Rotation paths and how fast each direction turns (deg/step):
Each turn is a multiple of 5 degrees from 10 to 175, or 0.
Each row of a path follows its step; steps can be skipped.
path 1
step 0: [-0.60  0.50  0.50  0.71  0.50  1.86  1.21 -0.30 -0.35  0.29 -1.83  0.65
  0.80  0.50 -1.14  3.11 -0.67 -0.55  1.78  2.13 -0.80  0.43  3.19 -0.28
  0.18 -0.07 -0.70 -3.77  0.95 -4.81  1.65  0.33  0.22 -0.29]
step 1: [-1.08  1.99  0.16 -0.70  0.11 -1.75  2.35 -1.21  0.40 -0.97  0.99 -0.41
  3.41  0.29  0.21  0.77 -1.00  2.29 -2.46 -1.53  0.50 -0.72  4.28  1.69
  2.05 -1.21 -1.73 -0.39 -0.35 -3.03  0.66 -0.06 -0.84  0.33]
step 2: [-1.47 -0.58  2.20  1.12 -2.02  1.01  1.10  1.38  1.86  1.06 -1.53  0.04
  3.23  0.18 -0.16 -0.22  0.76  1.49  1.12  0.81 -0.74 -1.26  1.17  3.83
 -1.50 -3.25 -0.97  0.74 -2.46 -0.51  1.97  0.62 -1.59 -0.45]
step 3: [-0.55  0.94  0.60 -0.48 -1.32  0.39  0.77 -0.57  1.93  0.62 -0.40  2.09
  2.15 -0.30 -0.60  2.44 -2.76 -3.37 -3.12  3.66  0.97  0.36  1.34  0.68
 -2.83 -0.88 -0.25  0.76 -1.16 -0.27  0.28 -0.01 -2.01  1.18]
step 4: [-1.38 -1.24  0.20  1.71  1.41 -2.12  2.22 -1.82 -0.73  0.05 -0.96  0.23
  2.20 -1.14 -1.11  0.14 -1.34  0.70 -2.11  1.67  2.59  0.72 -1.49  0.58
  0.35 -1.23  2.58  2.83 -3.69 -1.99 -1.06  0.03 -0.40 -0.47]
step 5: [-3.85 -1.34 -3.15  1.91  2.16  1.39 -0.18 -1.26 -1.32 -2.27 -0.55  1.87
 -0.14  1.62  0.78 -0.24  0.13 -0.56  0.84  1.34  0.71 -0.55 -0.23  1.45
 -3.28 -0.48  0.89  0.73 -2.35 -0.17  1.53  0.35 -2.09 -1.30]
step 6: [ 1.36  1.29 -3.34 -0.46  1.66  0.92 -0.05 -0.81 -1.99 -3.09  0.57  0.94
  1.98 -1.17 -0.81  1.68 -0.76 -0.90 -1.98  2.10 -0.60  0.31  1.33 -0.53
 -0.13 -2.29  2.49  0.73 -0.65  2.01  2.78  0.15  1.45 -2.06]
step 7: [-0.96  0.04 -3.33  0.48 -0.55 -0.33  0.25  0.04 -1.86 -1.49  1.47 -1.63
  2.42 -3.41 -2.13 -0.29  1.90  0.86  2.44  1.63  0.20  1.68 -1.17 -2.37
  0.74 -2.00 -0.03 -0.57 -1.86 -1.64  2.06  0.51 -1.36  0.88]
step 8: [-1.03  2.28 -0.85  0.51 -0.62 -0.54 -1.45  0.04 -0.25 -3.15  2.68 -3.78
 -1.33  0.12  2.34  1.58 -0.68 -0.87  1.42  1.68  0.02  1.81  1.77  0.50
  0.40 -0.46 -1.65 -0.22 -3.00  0.85  1.45  0.58 -2.43 -0.59]
step 10: [-3.24  0.75 -0.45 -2.51 -0.66 -0.12  0.69  0.95 -0.81  0.16 -2.21 -1.16
  0.39  0.63 -1.01  0.10 -0.85 -1.21 -1.18 -1.80  0.21  3.39  0.83 -2.22
  0.35  0.43 -2.21 -0.68 -0.87 -3.72  2.07  0.10 -2.52 -1.47]
[-0.31  0.17  0.00  0.63  0.63  0.04 -0.42  0.06  0.46  0.86 -0.28  0.11
  0.61 -0.40  0.28 -0.03 -0.21 -0.44 -0.22  0.02 -0.04 -1.48  0.54  0.73
  0.15 -0.46 -0.14 -0.92 -0.08 -0.71 -0.80 -0.70  0.77  0.36]
20
[-0.45  0.61 -0.67 -0.50  0.39 -0.08  0.22  0.50  0.58 -0.59  0.76  0.14
 -0.82 -0.06  0.29  0.25  0.31 -0.31 -1.30 -0.48 -0.11 -0.35  0.36 -0.51
 -0.72 -0.17 -0.38 -0.05  0.40 -0.27 -0.49 -0.45 -1.27  0.24]
155
[-0.48  0.37 -0.66 -0.28  0.43 -0.13 -0.20  0.02 -0.13 -0.02 -0.83  0.41
  0.98  0.39 -0.02 -0.72  0.00  0.20 -0.26 -1.45 -0.55 -0.07  0.21  0.16
 -0.02 -0.54 -0.02  0.14  1.00  0.39  1.30  0.10  0.16 -0.37]
80
[-0.89  0.20  0.61  0.82  0.33 -0.95  0.34 -0.70  0.10 -0.36  0.93 -0.23
  0.33  1.03  0.80 -0.42  0.47  0.16  0.74 -0.19  0.84 -0.57 -0.03 -0.60
  0.46 -0.31 -0.41  0.40  0.11  0.13 -0.16  0.15 -0.12 -0.15]
110
[-0.45 -0.10  0.83 -0.41 -0.61  0.63 -0.26 -0.74  0.23  0.72  0.32 -0.50
 -0.14  0.65 -0.75 -0.23 -0.12  0.40 -0.58  0.27 -0.26  0.10  0.32  0.57
  0.75 -0.43  0.15 -0.48  0.99 -0.48 -0.37  0.55 -0.92 -0.69]
35
[ 0.26  0.36 -0.04  0.35 -0.33 -0.55  0.41 -0.33  0.75 -0.21  0.00  0.83
 -0.22  0.02  0.40  1.27 -0.30 -1.12  0.38  0.58 -0.69 -0.25  0.22 -0.09
  0.43  0.04  0.97  0.00  1.19  0.27  0.37  0.38  0.13 -0.19]
125
[-0.10 -0.66 -1.51  0.93 -0.05  0.63 -0.78 -0.65 -0.41  0.20  0.37 -0.99
 -0.11 -0.57  0.44 -0.02  0.10 -0.38 -0.59  0.21  0.44 -0.21 -0.55 -0.26
 -0.10 -0.48  0.49  0.36  0.47  0.43 -0.05  0.67  0.12 -0.12]
35
[ 0.95  1.28 -0.01  0.03 -0.68 -0.51 -0.86  0.12  0.56  0.43  0.06 -0.66
  0.14 -0.55 -0.04  0.11  0.05  0.61  0.49 -0.11  0.44 -0.70  0.59  0.13
 -0.56  0.22 -0.21  0.59 -0.02 -0.50  0.61  0.93 -0.47  0.25]
55
